Each path below is one point turned by a fixed rotation once a step. After each direction that follows a path, write how fast that rotation turns it, in deg/step (0 if it stays still).
Each turn is a multiple of 5 degrees from 10 to 175, or 0.
Each row of a path follows its step; steps can be skipped.
path 1
step 0: [-10 5 -14 7 4 -2 -14 3 10 12 4 -6 20 8 7 4 6 7 21 16 9 -5 -3 4 9 5]
step 1: [-2 -5 -7 -15 -14 -11 7 -10 -2 -9 -4 -20 -1 -2 0 14 1 20 1 -1 0 7 4 11 11 -13]
step 2: [17 -2 -5 6 -12 -7 14 3 1 -24 5 12 -1 -3 4 -11 9 -8 0 7 -1 1 5 21 -7 2]
step 3: [14 8 -8 5 3 4 5 -9 -3 0 -3 0 13 -17 20 -9 -4 3 3 1 -9 1 -11 -22 -14 3]
step 4: [-7 13 -6 24 -8 -2 -10 12 -1 9 -1 0 20 9 3 11 1 14 -7 -9 5 0 -13 3 2 -3]
step 5: [-1 4 14 2 4 -9 0 0 10 -3 -17 -6 -5 -8 -1 15 0 7 7 10 -8 19 -3 15 8 -20]
step 6: [19 -8 7 -2 -11 16 -2 -3 -8 -6 8 13 -9 -10 11 8 8 -12 0 -7 3 -6 2 14 -2 -15]
step 7: [-8 6 7 3 6 20 -4 1 16 -9 12 4 7 -9 18 -6 -2 4 11 3 11 1 3 -14 -17 6]
step 8: [-7 10 5 6 0 10 9 8 -6 5 11 -8 2 4 -3 15 -4 31 -9 -16 -10 2 2 -5 3 5]
step 9: [-2 10 15 7 -1 -13 3 21 -1 4 -4 14 -3 -7 -10 0 -2 0 6 11 -13 5 18 15 8 -1]
step 10: [7 7 6 -18 -10 -1 -2 -9 -13 12 -2 11 -10 -16 5 4 -4 -12 -6 3 2 0 11 -13 -10 -15]
[0 -1 3 0 -2 2 -5 -4 -4 -7 2 -4 -5 -4 -5 -4 6 7 7 0 5 -3 -2 1 -1 3] => 65
[0 2 -2 -5 2 -3 2 2 4 4 -2 -9 -9 -4 3 0 -4 2 4 -1 -4 -1 -3 -3 -7 -4] => 160
[4 -2 -2 -2 7 2 4 3 2 3 -5 6 3 5 -1 -1 6 8 3 -3 4 -3 -1 -5 -3 -2] => 90
[0 3 7 -1 1 -7 1 1 1 4 0 -7 7 3 -4 2 0 0 7 -8 -1 0 3 4 5 -2] => 90
[0 5 -2 4 -2 0 -3 9 7 -2 2 3 -1 5 -3 -5 -3 -3 5 4 2 -4 -1 6 -3 0] => 160
path 2
step 0: [-10 -1 13 1 -6 -2 -3 -2 -9 -5 -8 -14 -3 -13 -9 17 -4 -16 6 -22 10 0 -7 1 -20 -6]
step 1: [7 11 14 2 -17 -1 12 -18 2 0 -11 -2 -13 6 12 10 -14 -4 11 4 -8 -8 13 -11 2 -13]
step 2: [-12 -4 -1 -9 -19 9 6 5 -9 -8 -7 -2 -2 -4 8 4 3 -25 -5 -22 8 -6 -11 0 -10 -11]
step 3: [-7 -4 14 11 -18 -18 -1 -13 7 0 -3 -2 -23 4 4 3 3 -13 16 4 -5 5 7 -11 -2 -12]
step 4: [-4 14 1 -15 -13 -3 14 2 -12 4 -1 -16 -6 -2 6 2 -1 -13 -10 -20 -3 0 5 3 -25 -4]
step 5: [-18 -2 3 -5 -19 -1 -7 -17 13 -2 -16 -18 -11 -6 2 4 -4 -11 14 8 6 -5 7 -6 3 -9]
step 6: [-4 7 -10 -14 -21 3 7 -6 -6 6 -7 6 -3 4 16 3 12 -11 -6 -17 -17 14 1 -9 -11 -7]
step 7: [-20 1 10 -11 -6 -8 -9 4 9 7 -10 -13 -14 7 -7 -10 4 -20 15 1 12 4 1 -2 -4 -17]
step 8: [-11 22 1 -8 -15 -6 -9 -18 -9 2 -5 0 -11 -3 6 6 5 5 -5 -12 -9 12 14 -7 -14 5]
step 9: [-13 -1 2 -27 -3 6 -1 -1 2 11 -14 -14 3 0 -3 11 -13 -12 12 -1 10 9 1 0 -3 -20]
step 10: [-10 22 10 -1 -14 8 -14 -18 -2 -1 -19 13 -4 5 4 -4 10 -8 0 -6 -11 2 2 -16 0 -6]
[-4 -1 1 10 3 -1 -4 -5 0 0 -5 -3 2 -3 -5 -4 2 -4 6 -4 -2 -2 3 -2 6 3] => 155
[1 3 -2 -3 0 5 3 -6 1 0 -5 -8 5 -6 0 6 -8 5 -1 2 0 -4 4 1 -1 3] => 90
path 3
step 0: [-4 -2 -17 -3 11 -14 2 -7 -4 -1 1 0 -13 13 2 2 5 1 -9 10 -7 1 -20 -18 11 7]
step 1: [-6 -2 0 -1 20 -20 8 -2 2 -12 9 8 -1 -7 1 7 9 -2 -1 7 -10 -5 3 -11 4 20]
step 2: [-14 7 20 -6 17 -23 -5 3 -15 1 -9 1 -1 -7 1 0 3 5 -8 -3 1 0 2 2 -2 9]
step 3: [-3 -1 5 -17 -1 -22 3 19 -10 4 0 -2 -12 -1 -8 2 -12 2 -12 8 8 0 3 -1 -12 -1]
step 4: [-6 -10 -12 -5 9 -5 5 17 -9 0 0 0 9 3 -4 5 -6 1 -15 14 1 24 -7 2 -8 -1]
step 5: [-2 3 -22 0 19 -13 -5 -7 -4 -13 7 -11 -3 2 2 -5 -7 8 -11 3 -8 12 -10 -4 -3 -7]
step 6: [-5 -9 -8 7 22 -17 2 -7 -4 -11 15 -1 -8 -10 -11 7 1 -1 5 -8 -6 3 13 -5 -5 -3]
step 7: [-9 -2 7 3 10 -18 -11 -7 -7 8 4 3 -2 -13 -9 1 15 -1 -15 -14 12 9 7 6 -8 -2]
step 8: [11 1 2 -1 -11 -15 -4 6 0 -2 2 6 -9 -8 -5 1 -1 6 -28 2 2 7 12 5 -14 -7]
step 9: [8 -11 -2 4 4 -3 6 5 -6 -2 -3 11 5 2 4 1 2 1 -15 12 -8 20 4 0 -6 -27]
step 10: [11 -2 -13 -5 14 -10 6 -11 6 -5 3 -10 9 0 3 -13 3 -8 -13 1 0 5 -2 -8 8 -25]
[-5 2 7 -1 -5 -3 -4 5 4 3 1 5 1 0 1 -7 -8 -4 -2 3 -3 5 4 0 3 -3] => 65
[2 4 -1 0 1 2 -2 -1 5 -3 -1 -4 11 -6 0 -3 0 1 -9 -1 0 1 0 4 1 9] => 120
[6 -3 -2 -1 -3 -1 6 5 5 -5 6 1 -2 -3 -5 4 -5 -2 2 3 -4 -5 8 -2 -3 4] => 145
[1 0 -2 8 -5 3 -5 -3 0 1 3 0 4 -7 -5 2 3 0 -4 0 -1 -3 2 -3 -2 -12] => 25
[-4 4 2 -2 -1 -3 7 2 2 1 1 8 -1 -6 -5 -2 3 6 0 -7 -1 -4 -4 7 -1 -1] => 70
path 4
step 0: [8 -5 3 -7 -12 -15 -12 -3 -11 5 5 -5 -15 -5 -4 -30 -16 -2 15 4 6 -5 -8 -5 -4 -3]
step 1: [-7 -9 0 -16 -13 -10 -22 0 -4 4 -6 -1 -16 11 13 -13 2 3 13 20 8 -8 -4 -1 5 10]
step 2: [5 -12 3 -1 1 3 -12 5 -1 -2 -5 23 -21 14 5 -11 -15 4 -2 13 10 -14 -3 -5 3 14]
step 3: [7 -13 -3 2 -8 5 9 2 -15 13 5 11 -22 12 7 -16 -16 -1 13 2 6 -8 -8 -6 -15 -2]
step 4: [-2 -17 -4 -9 -19 1 -7 -3 0 9 1 4 4 26 10 -3 -8 -4 17 6 14 -8 -17 -6 -7 -2]
step 5: [8 -8 -7 14 -5 -2 -14 -8 22 3 7 20 -7 19 1 -2 -4 -4 9 9 9 -14 -15 -7 -3 5]
step 6: [13 9 -8 18 -10 13 -4 7 -1 22 14 7 -15 14 2 -1 -4 -5 16 9 -1 -15 -7 5 -7 5]
step 7: [2 10 -1 6 -8 3 -8 10 -4 25 -11 9 13 17 7 11 -10 4 17 7 3 -13 -10 -8 -12 -1]
step 8: [-6 9 -8 8 3 -4 0 5 28 13 2 19 8 13 4 -7 -9 10 11 5 3 -4 -4 -13 -16 2]
step 9: [-1 15 -1 4 -7 7 -2 6 18 14 22 -1 4 6 -9 -8 -22 -2 17 6 -8 2 -5 1 -7 12]
step 10: [-8 9 9 9 0 -8 -15 -4 2 21 -4 -4 13 0 -5 -2 -15 1 18 17 -16 -6 -14 4 -7 8]
[1 0 -2 -7 -5 -6 -2 -3 9 -4 7 -4 2 0 -1 -1 1 -2 5 -5 3 5 -1 -6 0 -1] => 85
[3 1 2 -2 -5 -1 1 -1 -11 6 0 -8 0 -3 0 3 -2 -4 8 -1 -4 2 -2 0 -3 -3] => 115
path 5
step 0: [-2 -18 -4 -13 -14 17 -2 -9 -14 -1 -1 -5 4 -2 5 3 10 5 -1 -3 -17 4 15 -11 -10 9]
step 1: [-2 9 -5 -4 -11 1 11 -10 1 9 -12 9 -16 -2 4 -2 -3 12 17 -3 0 6 -24 -1 4 13]
step 2: [0 -2 -7 14 11 15 -10 -16 0 0 1 -8 17 -12 3 7 5 3 5 -2 0 -9 -1 8 -7 22]
step 3: [-4 -6 -5 -17 -9 15 -4 -2 -14 -2 -15 -14 -17 -3 -1 3 -6 3 0 1 -16 1 -2 -12 -15 4]
step 4: [-6 -1 9 -9 8 0 5 -18 -1 6 -4 7 -3 -9 3 -9 -7 4 17 -12 7 2 -20 9 9 16]
step 5: [0 -8 -7 16 -2 18 -19 -10 -12 -9 4 -8 11 -7 0 9 -6 4 17 -3 -9 2 9 -4 -2 9]
step 6: [-10 6 -4 -12 -8 6 -5 -6 -4 -11 -9 -10 -23 2 6 -4 -5 1 6 -4 -3 -9 -24 -13 -7 -2]
step 7: [-9 -6 6 4 10 4 0 -13 -3 -2 -6 -4 8 -20 4 -13 -3 -10 6 -14 16 3 -1 2 9 19]
step 8: [-2 -13 5 6 -6 15 -21 -2 -8 -3 -2 -14 -5 5 3 3 -5 4 18 12 -8 10 6 -18 1 -1]
step 9: [-8 3 4 -10 -12 1 5 -18 3 -11 5 1 -5 5 11 -14 7 0 8 -11 6 -10 -23 -12 -1 3]
step 10: [-7 -5 -12 18 -4 10 -4 -7 -3 -6 -11 -4 7 -15 4 0 3 -11 3 -6 11 16 7 -7 10 19]
[-5 4 6 3 -1 4 -5 0 0 7 1 -1 5 1 -3 7 0 1 -4 -6 6 7 -3 1 -1 0] => 130
[-3 -2 -1 -4 5 0 1 0 -2 -8 -4 0 -5 6 1 1 4 0 -8 -5 -2 6 2 3 6 5] => 110
[-1 9 -11 9 -4 -1 -1 1 2 -6 1 0 -1 0 2 5 2 2 -1 -3 1 -4 -3 1 0 1] => 90
[-4 -6 -9 -2 6 -3 -1 5 1 5 -3 -1 8 3 -1 -2 -1 4 -1 -3 0 -2 -4 -6 4 -4] => 0
[-4 -6 1 -5 -8 5 3 0 0 -1 0 -4 -3 6 -2 3 3 -1 -1 -4 3 -8 1 2 -6 -6] => 125
path 6
step 0: [-14 16 6 -4 1 5 0 -11 1 -5 1 10 -2 -16 7 7 2 -2 -27 -6 1 8 -4 -1 -4 6]
step 1: [7 4 8 3 1 6 -13 -10 9 -6 -3 -9 13 9 -5 0 -11 14 -20 6 0 4 4 0 -20 -3]
step 2: [19 -11 1 -4 8 -14 6 -4 0 9 2 6 18 2 13 -5 -2 19 -4 2 -2 -5 -15 -1 -2 -4]
step 3: [-4 5 -13 -11 15 -7 -3 -9 -5 -1 4 8 7 -2 19 1 6 -14 -12 3 -11 12 -11 5 11 -1]
step 4: [-15 4 -5 0 -7 -4 3 -7 1 -8 2 -6 6 19 -2 -4 -13 -7 -14 17 -11 14 11 3 -2 2]
step 5: [9 -5 -1 -4 -14 -7 28 -8 6 5 8 3 9 6 -2 6 -10 9 -6 3 6 -6 9 5 3 -11]
step 6: [5 19 -6 -4 5 4 14 -3 15 -10 6 3 8 -9 12 -1 12 -4 -7 -1 10 -7 -6 7 14 -9]
step 7: [-8 18 2 16 -2 7 0 -3 0 -15 -1 -7 12 2 -4 2 11 3 -14 18 -6 2 -7 -5 3 13]
step 8: [10 -4 2 5 -17 -3 5 -11 -22 0 -4 -4 5 3 3 6 -2 14 -22 2 6 -8 4 -2 -6 4]
step 9: [14 16 3 -14 -5 -3 -6 -1 -2 2 2 16 1 1 20 -6 -6 -4 -13 -4 9 -8 -11 5 -7 -8]
step 10: [-5 15 1 1 9 -6 -14 -2 1 -5 6 7 21 11 -3 2 2 -10 -1 14 -12 -3 -13 -1 -8 -10]
[1 -4 4 -1 0 -7 2 7 -3 -6 4 -6 4 -5 -3 3 -5 4 2 7 -3 -4 2 0 -2 2] => 120
[7 1 3 -8 -3 0 -2 7 4 4 2 -1 0 8 1 4 1 6 0 -1 7 2 2 4 0 0] => 100
[1 -2 7 -1 2 -3 -3 -2 2 -3 -9 3 -3 1 0 3 5 -2 -6 1 3 -9 0 -5 -3 4] => 45
[4 7 -5 -9 6 -4 3 1 -1 1 3 4 -8 -9 0 -2 0 -1 -1 0 1 -1 0 2 0 3] => 115
[1 7 -1 7 -4 4 0 3 -4 -3 0 1 -3 -1 -3 3 -5 2 -1 1 7 -5 -2 -2 10 0] => 40
[5 1 2 2 -2 -3 3 0 -2 -6 4 2 0 2 0 0 -6 -6 -2 -8 3 5 5 -7 -6 2] => 90
